One turn moves each row of this set onto another row. After a few examples, where does it send each row asked below?
k_241: [-2.56 -0.40 -0.64 -0.60 -0.32 -1.05  0.78 -1.03  0.94 -0.18 -0.35  2.14
  1.15 -0.12 -0.52 -0.23 -1.48  2.68 -1.99 -1.28 -2.55  1.22 -2.13]
k_557: [ 3.93 -0.81  0.57 -1.96  2.15 -1.70 -0.40  0.94  2.11  1.24  0.64  3.42
  2.11  0.07 -1.02 -1.03  0.68  0.46  0.13 -1.35 -1.70 -2.57 -2.23]
k_719: [ 3.08  1.89  0.19 -2.92  1.78  0.20 -1.26 -2.66 -1.55 -1.99  1.61  0.67
 -0.52  1.18 -1.94 -1.27 -1.00  2.59 -0.79 -0.36 -0.84 -0.72 -1.45]
k_770: [ 3.20 -1.01  2.47 -2.27  0.82 -1.75 -3.32  1.13 -3.08 -2.19  2.43  2.90
  0.85 -1.63 -1.99 -0.65  0.06  0.78 -2.43 -0.87 -3.15 -0.47 -2.05]
k_425: [-0.04 -1.93 -2.23  0.48  0.14  0.33 -2.11  0.37 -0.77 -0.12  1.39  1.39
 -0.44  2.10 -2.29 -1.15  0.92  0.38 -2.84  1.12 -1.66 -2.99 -0.79]
k_968: [-1.16 -0.65  1.85 -0.73  2.73 -0.60 -0.13 -1.66 -3.42 -1.45  0.47  3.67
  2.66 -2.91 -0.18 -1.83  0.94  2.13 -0.65 -0.23 -3.90 -1.44 -3.94]
k_986: [-1.48 -0.01 -1.94 -0.36 -0.33 -1.87  1.31  0.30  0.35 -0.25 -0.36  1.43
  1.33 -0.22  1.10 -1.47 -1.94  1.39 -2.37 -1.45 -0.89  0.02 -2.48]
k_797: [ 0.09  1.33  3.52  0.17  1.72 -0.31  0.42  1.55 -3.64 -0.25 -0.99  3.11
 -0.35 -0.16 -2.51 -2.96  1.03  0.05 -0.69  1.45 -1.91 -2.52 -3.03]
k_553: [ 3.82  1.11 -0.42 -0.79  1.83 -2.83 -0.24  0.70  1.44  2.37 -0.07  2.37
  3.07 -0.58 -1.26 -0.26  1.58  0.82 -0.55 -0.54 -1.60 -1.33 -1.63]
k_70: [ 3.91  0.44 -0.49 -1.85  0.93 -0.52 -1.61 -3.39 -0.90 -2.42  0.79  1.03
 -0.45  0.23 -1.99 -0.21 -0.21  2.41 -2.69 -1.64 -1.77 -0.47 -2.35]
k_550: [ 1.15  0.10 -0.32 -2.07  2.28 -1.06 -2.09  2.73 -1.75 -1.67  0.41  3.84
  3.25  4.17  0.08 -1.09 -0.52  1.21 -3.44 -0.67 -1.98  0.25 -1.48]
k_245: [ 0.77  0.32  1.98 -3.62  2.85 -0.36  0.41 -0.15  0.18  0.46 -1.32  1.38
  2.07 -0.14 -0.80 -2.15 -1.85 -0.41  0.26  0.63 -0.36 -0.09 -4.39]
k_996: [ 2.19 -1.35 -0.85 -0.86  1.98 -0.41  2.01  0.49 -3.39  1.58  1.26  2.90
  2.31 -1.18 -1.98 -2.40  1.15 -1.70 -2.11  1.17 -2.70  2.50 -1.61]
k_64: [ 1.80  0.00  0.96  0.33  2.10 -0.72  0.45 -1.54 -2.18  1.80 -1.85  2.56
 -1.78 -1.00 -0.51 -0.39  1.07  0.76 -0.79  3.04 -1.52 -0.55 -1.40]
k_735: [-0.71 -1.96  0.19 -1.44  3.71 -0.41 -1.40 -0.57 -3.65 -1.38  0.17  2.74
  2.24  1.22 -2.74 -0.74  3.16 -0.46 -0.80 -0.49 -2.91  2.07 -4.04]
k_906: [ 0.69 -2.03  0.69  2.33  2.54  0.76 -0.91 -1.80  0.12  2.18  1.61  2.67
  0.13  0.73 -2.78 -0.94  1.54  1.67 -1.52 -0.51 -1.84 -0.39 -3.54]
k_335: [-1.24  1.45 -0.11 -0.43  2.07 -1.14 -0.56 -0.06 -3.66 -3.58  2.34  3.44
 -0.60 -1.13  0.19 -1.63  0.73  1.80 -1.79  2.08 -0.67 -0.60 -2.84]
k_623: [-0.72  0.96 -0.54  0.40  0.89 -1.87 -1.01  1.21 -4.21  1.94  0.93  1.04
  4.09  1.57 -0.84  0.17  0.21 -0.63 -1.58 -0.69 -2.41 -2.36 -1.45]
k_276: [ 0.33  1.19 -1.83 -1.19  0.37 -0.40  0.68 -0.22 -1.91 -2.35  0.33  1.28
  0.57  0.93 -0.42 -4.73  0.91  1.02 -4.35  0.01 -3.52  0.97 -3.19]
k_645: [ 0.07 -2.64 -0.41  0.91  0.21 -1.25 -2.49  0.62 -0.88 -1.59  0.91  1.32
  0.77  0.18 -2.82 -2.13  0.86  0.66 -2.29  0.74 -0.73 -3.67 -0.22]
k_415: [ 0.76 -0.74  1.57 -3.33  2.51 -0.39  3.82 -1.39 -1.03 -1.48  0.73  3.06
  3.59  1.11 -0.95 -1.34  1.22  0.30 -1.27 -0.36 -3.10  1.49 -1.62]
k_868: [ 0.66  1.14  0.83 -3.22  1.46 -1.11 -1.61  2.79 -1.71 -1.06  0.43  2.54
  3.29  3.26 -0.75  1.29 -0.89  1.48 -3.41 -0.93 -1.33 -1.01 -2.50]
k_534: [ 1.28  2.11  2.87 -0.41  0.27 -0.40  0.11 -1.47 -4.76  1.30  1.51  1.87
  1.30  0.30 -0.04 -1.88  1.34 -0.54 -2.24  0.69  0.34  1.37 -2.33]
k_724: [ 3.32 -0.11  1.27 -1.44  0.61 -2.28 -1.42 -1.96 -4.19 -0.23 -0.23  5.05
  2.08  1.80 -1.78 -1.07  1.85 -1.99 -2.03  0.07 -1.54 -0.02 -0.56]
k_569: [-2.16 -1.85  0.30 -0.57  2.47 -2.63  1.20  1.76 -3.20  0.01  0.68  2.96
  2.69  0.49 -3.04 -0.60  2.93  2.49 -1.06 -0.68 -0.68 -1.11 -2.88]

k_70 goes to k_868
k_245 goes to k_276
Now these:
k_415 goes to k_335
k_550 goes to k_645
k_534 goes to k_735

One turn moves each row of this set onto another row. After a few examples, where does it send each row asked below?
k_307: [ 3.68  0.99  0.00  0.35  1.02  2.28  0.81 -1.35 -2.20 -0.53  1.86  2.04
  0.55  1.01  0.72  2.91 -1.52  1.90 -1.19  2.85 -0.62 -1.59 -0.89]
k_922: [ 2.27  2.75  1.14  0.67 -1.07  2.01 -1.29 -0.44  0.29  3.11  0.29  0.45
  0.07 -2.39  0.61  0.77 -3.07  0.97  0.99  0.17 -0.90 -1.87  0.14]
k_222: [ 1.95  2.72  1.11  0.59 -1.06  2.21 -1.32 -0.60  0.04  3.08  0.38  0.74
  0.03 -2.79  0.77  0.85 -3.21  0.49  1.05  0.28 -0.66 -1.78  0.20]
k_543: [-2.08  0.88  1.05  2.55 -0.75 -1.43 -2.34 -0.47 -0.01  2.16 -1.54  0.76
 -0.03 -0.71  2.64  0.07 -1.03  0.12 -1.34 -0.53 -0.80  1.70 -0.71]
k_878: [ 1.40 -0.67  0.99  2.45  1.76  1.22  1.45 -2.36 -1.86 -0.95  2.45  2.61
 -1.87 -1.02  1.95  2.18  1.11 -0.47  0.08  2.00  0.64 -0.18  1.86]
k_554: [-0.81  1.37  1.10  2.05 -0.88 -1.94 -2.24 -0.38 -0.32  1.83 -1.93  0.82
  1.16  0.07  2.15  0.96 -1.30  1.63 -1.09 -0.77  0.23  2.02 -1.31]
k_670: [ 1.67 -1.04  0.21 -1.83 -0.90  2.27  0.18  0.99 -0.96 -2.69 -0.07  1.75
 -0.40  1.91  1.06  0.62 -0.88 -1.61 -0.62 -0.96  0.90 -0.33 -1.08]
k_189: [ 1.06 -1.93  1.18 -0.54 -1.28  2.14  0.45  0.79  0.72 -2.69  0.14  0.36
 -0.29  2.63  0.93 -0.40 -0.41 -0.06 -0.24 -1.64  0.00 -0.48 -1.17]
k_169: [ 1.25 -0.04 -1.43  0.63 -1.26 -2.78  0.79 -1.87 -0.63 -0.17  0.27  1.06
 -2.00 -2.39  2.48 -2.11  1.61 -0.16  1.00 -0.87  0.23  0.64  0.35]
k_942: [-1.47 -1.48  1.31  2.01 -0.31  2.20  1.04 -3.42 -0.27  0.58  2.61  1.25
 -0.13 -0.06  1.58  0.22 -0.87  2.77 -0.31  2.99 -2.32 -0.39 -1.36]
k_445: [ 0.73 -0.93  1.04  1.77  1.19 -0.72  1.77 -3.08 -2.15 -0.09  1.91  2.86
 -1.67 -0.68  1.77  2.06  1.71  1.93  0.31  2.37  0.88  1.22  1.03]
k_743: [-0.78 -0.24 -0.97  0.21 -2.89 -0.02  0.25 -2.99 -0.19 -0.40  0.77  0.72
  1.25 -2.38  2.20 -2.35 -1.42  0.81  1.36 -0.50  0.04  0.30 -2.39]
k_13: [-0.46 -0.90  1.28  1.24 -0.42  1.84  1.12 -3.59 -1.14  0.04  2.24  1.89
  1.38  0.25  1.17  1.49 -1.40  3.81  0.18  2.80 -0.46  0.26 -1.96]
k_5: [ 2.13 -1.49  0.88 -0.92 -0.63  1.06  0.64  1.01 -0.24 -2.93 -0.17  1.16
 -0.82  2.41  0.96  0.45  0.44 -0.47 -0.12 -1.73  1.29  0.05 -0.31]
k_107: [ 2.60  0.43 -1.34  0.24 -1.38 -3.38  0.92 -1.67 -0.72 -0.42 -0.07  0.84
 -0.93 -1.39  1.89 -1.41  1.46  1.55  1.15 -1.19  0.97  0.77 -0.21]
k_630: [-0.73 -1.19  0.53 -0.06  1.24  0.55  0.17  0.59 -0.50 -1.46 -0.67  0.67
  1.59 -1.76  0.41  0.18  4.41  2.08  1.10  0.68  0.21 -0.12 -0.14]
k_865: [ 0.66  0.23 -1.14 -1.95  1.65  1.10 -0.44  1.71 -1.91 -0.75 -1.04  1.46
  0.95 -1.80  0.30  0.71  3.35  0.66 -0.42  2.00 -0.93 -1.17 -0.52]
k_438: [-1.67 -0.71 -0.11 -1.15  0.43  2.87 -0.57  0.58 -0.67 -1.00 -0.42  0.64
  2.77 -1.91  0.33 -0.18  1.89  1.48  0.28  1.76 -1.34 -1.16 -1.99]
k_334: [-0.04 -2.01  1.04 -0.73 -1.24  2.71  0.35  0.22 -0.13 -2.85  0.38  1.39
 -0.35  1.34  1.41 -0.14 -0.70 -1.74  0.05 -1.34  0.90 -0.01 -0.93]
k_79: [ 1.47 -1.44  0.31 -1.18 -0.82  2.25  0.18  1.41  0.09 -2.20  0.08  0.85
 -1.53  2.25  1.11 -0.46 -0.39 -1.54 -1.12 -0.94 -0.89 -1.09 -0.73]
k_128: [ 1.54  0.09 -0.08  1.30  1.24  3.13  0.63 -1.42 -1.49  0.13  2.52  1.79
 -1.64 -0.20  1.59  1.24 -1.01 -0.61 -1.70  3.35 -2.70 -2.20  0.17]
k_720: [ 1.35 -1.10  1.15  2.31  1.22 -1.15  1.84 -2.42 -0.87  0.36  1.89  1.57
 -2.34  0.45  1.45  1.17  2.18  3.15 -0.17  2.16 -0.89  0.45  1.08]
k_53: [ 2.28  1.36 -2.89 -1.38 -1.79 -0.95 -0.12 -0.78 -1.03  0.84  0.10  0.79
 -1.17 -1.45  1.92 -2.23 -0.99 -0.14 -0.79  0.62 -2.38 -1.32 -1.74]
k_712: [ 2.59  1.79 -2.98 -2.05 -1.85 -0.98 -0.09 -1.19 -2.07  0.34 -0.10  1.66
  0.01 -1.74  1.75 -1.13 -1.51  0.00 -0.31  0.57 -0.56 -0.59 -2.12]
k_519: [ 3.23  2.68  1.21  1.09 -0.05  0.02 -0.70 -0.28 -0.34  2.81  0.00  1.08
 -1.53 -2.82  0.85  1.36 -0.91  0.38  1.43 -0.43  0.68 -0.95  2.06]
k_713: [-0.44  1.77  0.44  1.53 -0.30 -2.30 -2.26 -0.11 -1.35  1.94 -2.07  1.67
  0.20 -0.57  2.41  1.40 -0.88  0.22 -1.43 -0.42  0.58  2.12 -0.58]
k_706: [ 0.62  0.13 -1.09 -1.72  1.65  1.06 -0.43  1.85 -1.54 -0.57 -1.00  1.12
  0.59 -1.58  0.29  0.38  3.53  0.70 -0.58  1.99 -1.56 -1.42 -0.44]
k_544: [ 1.33  1.58  2.52  2.29 -1.06  1.01 -0.62 -1.39  1.09  2.40  0.47  0.14
  0.15 -2.68  0.85  0.60 -1.59  1.82  2.45 -1.09  0.79 -0.59  1.10]
k_454: [-1.16 -1.31  0.51  0.12  1.31  0.74  0.15  0.56 -0.37 -1.39 -0.55  0.65
  1.17 -2.03  0.62 -0.07  4.49  1.54  1.01  0.77 -0.14 -0.20  0.05]
k_673: [-0.25  1.83  0.37  1.47 -0.74 -1.64 -2.51  0.34 -0.33  2.40 -2.02  0.55
  0.54  0.41  2.01  0.63 -1.69  1.27 -2.08 -0.19 -1.30  1.10 -1.52]
k_637: [-1.47  1.68  0.29  1.35 -0.74 -1.01 -2.64 -0.20 -1.12  2.27 -1.76  1.54
  0.34 -0.87  2.55  0.77 -1.90 -0.50 -1.79  0.14 -0.61  1.49 -1.24]
k_162: [-1.25 -0.64 -0.05 -1.11  0.39  2.64 -0.53  0.75 -0.37 -0.93 -0.52  0.38
  2.84 -1.44  0.18 -0.25  2.02  2.07  0.20  1.68 -1.58 -1.33 -2.03]
k_573: [ 0.48 -1.38  1.87  3.27  0.36  2.82  1.20 -2.41  0.77 -0.54  2.78  0.16
 -0.09  0.79  1.26  0.51 -0.49  2.48 -0.21  1.84 -2.15 -1.48 -0.29]
k_693: [ 2.73  0.79 -0.65 -0.40  0.84  0.60  0.88 -1.45 -2.45  1.03  1.49  2.32
 -1.07  0.95  0.87  2.00 -0.68  2.66 -1.82  3.81 -2.11 -0.98 -1.03]
k_361: [ 0.27 -0.23 -0.82  0.48 -2.91 -0.60  0.34 -2.42  0.71 -0.13  0.59 -0.31
  1.11 -1.15  1.76 -2.74 -1.11  2.41  1.05 -0.78 -1.05 -0.22 -2.54]
k_117: [-0.50  1.44  0.59  2.14 -0.26 -2.38 -2.28  0.35 -0.24  2.44 -1.92  0.67
 -0.83 -0.06  2.39  0.39 -0.38  0.42 -1.90 -0.42 -1.17  1.43 -0.27]
k_242: [ 0.77 -1.98  0.82 -0.45 -0.54  1.63  0.54  0.84 -0.05 -2.65  0.24  1.25
 -1.97  1.51  1.51 -0.32  0.61 -2.13 -0.34 -1.43  0.42 -0.17  0.26]
k_914: [ 0.97  1.45  2.51  2.39 -1.03  1.17 -0.66 -1.44  1.17  2.46  0.62  0.18
 -0.18 -2.95  1.00  0.39 -1.51  1.33  2.39 -0.99  0.51 -0.66  1.26]
k_800: [ 1.10  0.36 -0.80 -0.23  0.95  1.38  0.71 -1.92 -2.84  1.10  1.89  2.97
 -1.86 -0.49  1.59  1.62 -0.73  0.46 -1.78  4.24 -2.20 -0.86 -0.49]
k_465: [ 0.35 -0.79  1.70  2.19  0.29  3.06  1.14 -3.28 -1.22 -1.36  2.62  2.02
  1.58 -0.29  1.36  2.21 -1.39  1.78  0.69  1.92  0.93 -0.20 -0.74]
k_524: [ 3.18  2.58  1.22  1.31 -0.03  0.01 -0.72 -0.16  0.00  2.96  0.06  0.76
 -1.83 -2.69  0.89  1.10 -0.79  0.42  1.31 -0.43  0.13 -1.15  2.16]
k_84: [ 3.63 -0.35  1.21  2.59  1.66  0.09  1.68 -1.41 -0.61 -0.76  1.92  0.97
 -1.36  1.32  0.99  2.08  1.52  2.75 -0.31  1.45 -0.38 -0.79  1.26]

k_117 goes to k_543
k_706 goes to k_454
k_712 goes to k_107
Now these:
k_465 goes to k_307
k_5 goes to k_189
k_445 goes to k_13
k_922 goes to k_524

